In the data rows, zero lies at 7.5, halfway between 7 and 8.
Planes, each given by two rows, then its number:
[3 10 10 9 2 9 9 3 6 3 8 5 6 10 4 6]
[7 7 9 8 3 13 8 6 13 7 9 12 13 8 11 10]
0
[6 9 9 10 4 6 10 5 4 4 9 3 4 9 1 8]
[11 5 4 9 10 2 9 11 4 10 11 6 4 5 9 12]
1
[4 9 10 5 5 15 5 5 11 6 4 9 10 9 8 3]
[10 5 6 5 11 9 5 11 11 13 6 11 11 5 12 8]
2
[3 10 11 6 3 9 6 3 6 3 5 5 6 10 4 4]
[7 7 8 4 8 11 4 8 12 9 2 11 12 7 11 3]
3
[5 10 9 11 4 6 11 5 4 4 10 4 4 9 3 7]
[12 5 4 10 10 3 10 11 5 9 11 6 5 5 7 12]
4
[3 11 10 8 3 7 8 3 5 3 6 4 5 10 4 5]
[6 5 13 3 8 12 3 7 10 8 4 9 10 7 9 4]
5
[4 11 10 7 3 8 7 3 6 4 6 5 5 12 4 5]
[5 8 10 6 7 13 6 6 12 8 5 12 12 8 10 3]
6
[3 10 11 7 3 8 6 3 6 3 5 5 6 10 4 4]
[7 6 11 5 8 12 4 8 11 8 3 11 11 5 11 4]
7
Each row below is a point in one of these planes. After each row, the number of its plane:
[10 5 6 8 10 7 8 10 8 10 8 9 9 5 10 9] 6
[12 5 6 6 11 6 7 11 8 11 8 9 9 6 9 10] 4
[11 6 4 8 11 2 8 11 6 11 9 8 7 5 9 10] 2
[6 7 8 6 7 12 6 7 12 9 5 12 12 7 10 5] 6
[8 6 8 5 9 11 5 9 10 11 5 11 11 6 10 6] 2
[8 7 8 6 8 9 5 8 10 8 5 9 10 7 10 5] 3
[7 8 7 9 6 5 9 6 5 6 9 5 5 8 5 9] 2
[5 10 9 7 5 7 7 5 6 5 7 6 6 9 5 6] 6
[4 11 10 7 4 10 6 4 8 5 6 7 8 10 7 4] 6
[7 8 7 11 6 5 10 7 5 5 10 5 5 8 5 10] 4
[8 7 9 8 5 11 7 7 12 7 8 11 12 7 10 9] 0
[8 8 8 10 7 6 10 7 5 6 11 5 4 7 5 11] 3
[4 9 10 6 6 12 6 5 11 7 5 10 11 9 9 3] 6
[10 7 4 10 10 5 10 9 7 10 11 7 7 8 8 11] 7
[9 7 6 5 9 9 5 9 10 10 6 10 10 7 10 7] 4
[10 5 8 6 10 9 5 11 10 11 7 10 10 5 11 8] 5
[4 9 10 9 4 8 10 4 6 4 8 5 6 10 5 6] 4
[10 4 9 5 11 11 5 11 10 11 6 11 11 5 11 7] 5
[8 5 9 6 8 11 6 9 10 9 6 11 10 5 10 6] 7
[9 6 6 6 10 9 6 10 10 10 6 11 11 6 10 7] 3
[12 5 5 10 11 6 9 11 8 11 11 8 8 6 10 12] 3
[4 10 10 7 4 12 7 4 8 4 5 7 7 10 5 4] 2
[7 6 8 7 9 11 7 8 12 9 6 12 12 6 11 6] 6
[7 10 8 8 5 5 8 6 4 5 8 4 4 10 4 9] 6
[5 8 10 6 5 9 6 5 7 5 6 6 7 9 5 5] 5
[6 8 9 5 7 10 5 7 10 9 6 10 10 7 9 6] 4
[4 10 10 7 4 7 7 4 6 4 7 6 6 9 5 6] 3
[12 5 5 8 10 5 8 11 6 10 9 8 7 5 9 11] 4
[8 7 7 4 9 9 4 8 11 10 5 11 11 6 11 6] 4
[5 8 11 6 5 10 5 6 8 5 4 8 8 8 7 4] 7
[12 5 5 8 10 5 9 10 6 9 10 7 6 6 7 11] 6
[4 9 10 5 5 9 5 4 8 5 4 7 8 9 7 4] 3
[4 10 10 6 5 12 7 4 9 4 6 7 8 9 7 5] 2
[10 6 5 8 10 8 8 11 9 10 9 10 9 6 10 10] 5
[6 7 10 6 7 11 5 7 9 7 5 9 9 6 9 4] 7
[7 9 8 8 6 5 8 6 4 5 8 4 4 9 4 9] 6
[12 5 5 6 11 6 6 11 9 11 8 9 9 4 11 10] 4
[6 8 9 9 5 6 9 5 4 5 9 4 5 9 4 9] 3
[8 4 11 4 9 11 4 9 10 10 5 10 11 6 10 6] 5
[10 5 6 9 10 6 9 11 8 10 9 8 8 6 9 11] 3
[11 6 5 8 11 7 8 11 9 11 8 10 9 6 10 9] 3
[4 10 9 6 5 9 6 5 8 5 6 7 7 11 6 4] 6
[11 6 5 9 9 5 9 10 6 8 10 6 5 6 7 12] 6
[5 8 12 5 6 11 4 5 9 6 4 9 9 7 8 3] 7
[5 9 9 9 5 8 9 5 6 5 8 6 6 9 6 6] 4
[11 5 6 6 11 7 6 10 8 10 8 9 9 5 10 9] 4
[9 8 6 8 8 4 8 8 5 7 9 5 4 8 5 11] 6
[7 8 8 10 6 6 9 6 4 6 10 4 4 8 5 9] 3
[9 4 9 5 10 10 5 10 10 10 6 10 10 5 10 7] 5
[6 9 8 9 5 6 10 6 5 4 9 5 5 9 4 8] 2
[8 7 9 8 4 12 8 7 12 8 8 12 12 8 10 9] 0
[6 9 9 10 4 6 9 5 4 4 10 3 4 9 4 8] 3
[12 5 5 8 11 5 8 11 7 10 10 8 7 5 9 12] 6
[4 10 11 8 4 10 8 4 7 3 7 6 6 10 5 5] 2
[7 7 8 5 8 9 5 8 10 8 5 10 10 7 9 6] 4
[4 8 10 6 7 12 6 5 12 8 5 11 11 8 10 3] 6
[11 6 6 9 11 7 8 10 8 11 10 10 9 5 10 10] 7
[9 5 6 8 11 8 7 10 10 10 8 11 10 5 11 9] 6
[4 11 10 7 3 8 7 4 6 4 6 5 6 11 4 5] 6
[6 9 8 10 5 6 11 6 5 5 10 5 5 8 5 8] 4
[5 10 9 8 4 8 8 4 7 4 8 6 6 9 5 6] 0
[7 6 9 6 8 10 6 8 9 8 6 10 10 5 9 6] 7
[10 5 8 6 10 10 5 10 10 10 5 12 10 4 11 7] 7
[7 8 7 10 6 5 11 7 4 5 10 4 4 8 4 9] 1
